One turn sends every row of this set to another row. A few are shown first. Where does it send the rows asked after them?
j455: -62, 108, 14, 17, 116, 155, 169, 83, -194, 171, 30, -21, -172, 48
j909: 34, -91, 14, 93, 67, 3, -68, 52, 201, 207, 200, 15, -86, 10
j969: 24, 16, -20, 1, 50, -113, 100, 19, 28, -6, 1, 9, -369, 76
j117: 54, 126, -63, -113, 55, -153, 24, -83, -111, 235, 103, -69, 221, 7
j719: 92, 72, 10, 68, -58, -218, 74, -35, -131, 188, 82, 93, 216, 122
j316: 126, -50, -77, -54, 73, 2, -99, -50, -110, 211, -113, 122, 73, 181
j334: 282, 194, 58, 80, 1, -16, 154, -32, -41, 205, 108, -139, -32, 25
j677: 27, 163, -33, -2, 13, 120, 6, 33, -80, 360, -66, -33, 41, 84
j346: 204, 99, 113, -39, 36, -38, -88, 74, -28, 154, 247, -97, -30, -92
j874: 43, -99, -52, -31, 170, 34, 70, 4, -225, 8, -35, 126, -141, 153
j335: 41, 196, -68, -113, -22, 66, 51, -17, 90, -57, 204, 70, -198, 56
j433: -126, 6, -57, 17, -13, -150, -33, -206, -129, 27, 95, 223, -82, 94
j726: -18, -76, -190, -10, 105, -223, -5, -107, -29, 96, -3, 186, -36, -34
j844: -30, 108, -221, 80, 86, 40, -44, 73, -6, 2, 267, 37, 27, -48
j950: 83, 122, -3, 48, 58, 38, 34, -172, -38, 35, 112, -14, -350, -1
j81: -146, -22, -127, 84, -12, -110, 151, -156, 53, -59, 17, 48, 9, 129
j452: 86, 216, 124, -102, -12, -28, 115, 39, -51, 127, 110, -237, -114, 112
j172: 39, -109, 60, 157, 59, -205, 23, -77, -63, 147, 49, -106, 177, -17
j724: 52, -89, 211, 12, 24, 10, 52, -74, 141, -3, -2, -92, 58, 89
j460: -21, 121, -5, -16, 56, 36, 56, -49, -61, -194, 69, -42, 171, 26

j346 moves to j335
j969 moves to j726
j950 moves to j433
Where do these go?
j460 moves to j724
j316 moves to j677

One turn sends every row of this set to another row. A few are shown first. Where does it send the rows asked after them?
j38: -2, 95, 32, -10, -186, 16, 260, -142, 16, -13, -56, 70
j899: -38, -23, -69, -50, 86, 187, 24, 146, 105, -40, 174, 71
j142: -227, -190, 83, -110, 47, 234, 95, -186, 43, 55, -171, -15
j675: 55, -82, 18, -11, -117, 42, 91, -331, -65, -97, -33, 5
j528: -177, -166, 171, -90, 183, 137, 29, -63, 39, 77, 93, -117
j454: -271, -250, -24, -82, -62, 223, 123, -104, -2, -57, -122, -4
j792: -22, 110, -3, -12, -185, -42, 232, -118, -6, -33, -72, 51
j12: -44, 75, 44, -19, 31, 272, -10, 121, 68, -183, -34, 66
j656: -76, -141, -121, -61, 169, 155, 91, 72, 141, 89, 6, -29
j537: -247, -228, 5, -76, -116, 54, -18, -124, -64, 88, -152, -50
j103: -40, -149, -66, -28, 129, 88, 7, 31, 120, 214, -2, -55
j273: -162, -271, -54, -14, -40, 37, 1, 77, -20, 50, 134, -87
j584: -116, 47, 27, -96, 173, 69, -37, 117, 54, -56, 155, -40
j585: -95, 90, 103, -32, -162, -16, 254, -152, -58, -109, -23, 2
j263: -107, -48, 29, -49, 11, 23, -111, 124, -23, -19, 229, -27
j39: 0, -21, 126, 16, -82, 321, -18, 51, 48, -122, 28, 107
j47: -40, 162, 97, -50, -84, -42, 208, -166, -3, -14, -98, 9
j488: -237, -151, -144, -98, -3, 143, 95, -46, 43, 1, -233, -16
j956: 45, 55, 160, 7, -49, 127, -193, 37, 13, 51, -50, 24
j27: -235, -130, 83, -92, 205, 64, 29, 15, 10, -14, 56, -166
j992: -56, 81, 142, -32, -185, -10, 220, -174, -61, -58, -23, 18
j145: -35, 48, 44, 5, -97, 58, -186, 134, -37, -74, -35, 1
j6: -287, -116, -3, -135, 45, 65, 9, -100, -18, 12, -220, -97
j572: -28, -9, 152, -66, 141, 162, -66, 4, 80, 86, 193, 20
j369: -3, -35, -90, -51, -81, -2, 123, -244, -78, -213, -59, -35
j96: -134, -197, -21, -64, -51, 155, 29, -145, 46, 172, -209, 20
j499: 14, -32, -8, -19, 34, 67, -111, 95, 60, 133, 165, 36
j997: -78, -105, 87, -35, 28, 214, 11, 65, 32, -47, 263, 56
j359: 9, 5, 256, 0, -60, 247, -108, -7, 16, -12, 24, 62
j116: -135, -304, -23, -9, -19, 167, 79, 47, 20, 20, 157, -26
j55: 58, 12, -109, -31, -46, -42, 73, -259, -44, -110, -109, -31
j3: -39, 156, 102, -59, -78, 16, 257, -167, 17, -59, -89, 24
j647: 88, -30, -46, -27, -39, 98, 154, -314, 13, -103, -83, 26
j97: -103, 88, 60, -44, 2, 130, -102, 148, -20, -209, -31, -17
j308: 31, 1, 31, -42, -24, -25, 52, -331, -71, -93, -83, -56
j432: 2, -13, -13, -61, 12, 71, 149, -298, -30, -207, -74, -26

j585 moves to j3
j97 moves to j12
Where do these go?
j656 moves to j116
j537 moves to j6
j369 moves to j432
j499 moves to j263

